131; -732; -81
-197; -431; -111
22; 110; -98
50; -92; -138
-67; -63; -94
->
131; -732
-197; -431

-346; 595
-579; 639
-458; 583
674; -727
->
-346; 595
-579; 639

-451; 29
605; 57
-396; -6
-603; -230
->
-451; 29
605; 57

-119; 411
-504; 643
38; 515
->
-119; 411
-504; 643

-71; -147; -163; 56; 142
-401; -720; -812; 252; 721
41; -160; -95; 34; 96
->
-71; -147
-401; -720

-166; -513
636; 494
483; 353
-319; -367
491; 480
->
-166; -513
636; 494

89; 135; -262; 189
13; -316; 81; -96
-17; -342; 4; 829
->
89; 135
13; -316

179; 293
156; -783
416; -182
->
179; 293
156; -783
---
-407; -337; -255; -684; -621
-181; -156; -420; -643; -85
->
-407; -337
-181; -156

435; 131; -547; -178; 170
-143; -308; -66; 231; -350
611; 758; -128; -478; 705
->
435; 131
-143; -308

71; -722; -201
114; -541; -569
->
71; -722
114; -541

-69; 356; 429; -60; 614
-136; 285; 531; -179; 516
-116; 108; 596; -207; 139
197; -73; -287; 265; -265
->
-69; 356
-136; 285

553; -611
26; 430
-671; 377
622; -449
629; -349
->
553; -611
26; 430

90; 20; -377
-35; 151; 120
45; -67; -665
-170; 126; -334
41; 62; 0
->
90; 20
-35; 151
---
-175; 6
-685; 611
->
-175; 611

-652; 741; 625
-615; 696; 609
97; -216; -58
->
-652; 696; -58

171; 545; -609
-297; -516; 622
-34; -290; 307
264; 527; -609
169; -94; 34
->
171; -516; 307

491; -188; 122
276; -607; -330
->
491; -607

834; 596
-273; -334
->
834; -334

-138; -337; -266; 221
-309; 303; -204; 435
236; 553; 783; -447
->
-138; 303; 783

710; 596; -420
-399; -192; 450
->
710; -192

-568; -176; 445
-462; -156; 507
643; 125; 318
-154; 27; -706
549; 104; 305
->
-568; -156; 318
---
587; 755; -535
708; 622; -551
-670; -709; 644
->
708; 622; -551
-670; -709; 644

270; 6; -121; -76
62; -782; -729; 448
164; -25; -90; 209
->
62; -782; -729
164; -25; -90

-182; -155; 543; -243
-367; -234; 611; 315
-207; -170; 556; -221
->
-367; -234; 611
-207; -170; 556

217; 822; 467
-5; 654; 504
-518; 766; 848
->
-5; 654; 504
-518; 766; 848

-602; -530; -602
-248; 108; -248
390; -672; 390
690; -431; 690
466; -351; 466
->
-248; 108; -248
390; -672; 390

162; -108; -515
162; -13; -678
114; 559; -268
-15; -330; 460
162; -564; -515
->
162; -13; -678
114; 559; -268

-16; -171; 299; -410; -188
12; -176; 148; -479; 179
-27; 307; 40; -655; -109
-69; -106; 106; 231; -268
86; 68; 172; 285; -62
->
12; -176; 148
-27; 307; 40

287; -668; 248; 536
199; -670; 64; 158
246; -651; -217; 360
253; -486; -1; 270
362; -574; -207; 330
->
199; -670; 64
246; -651; -217
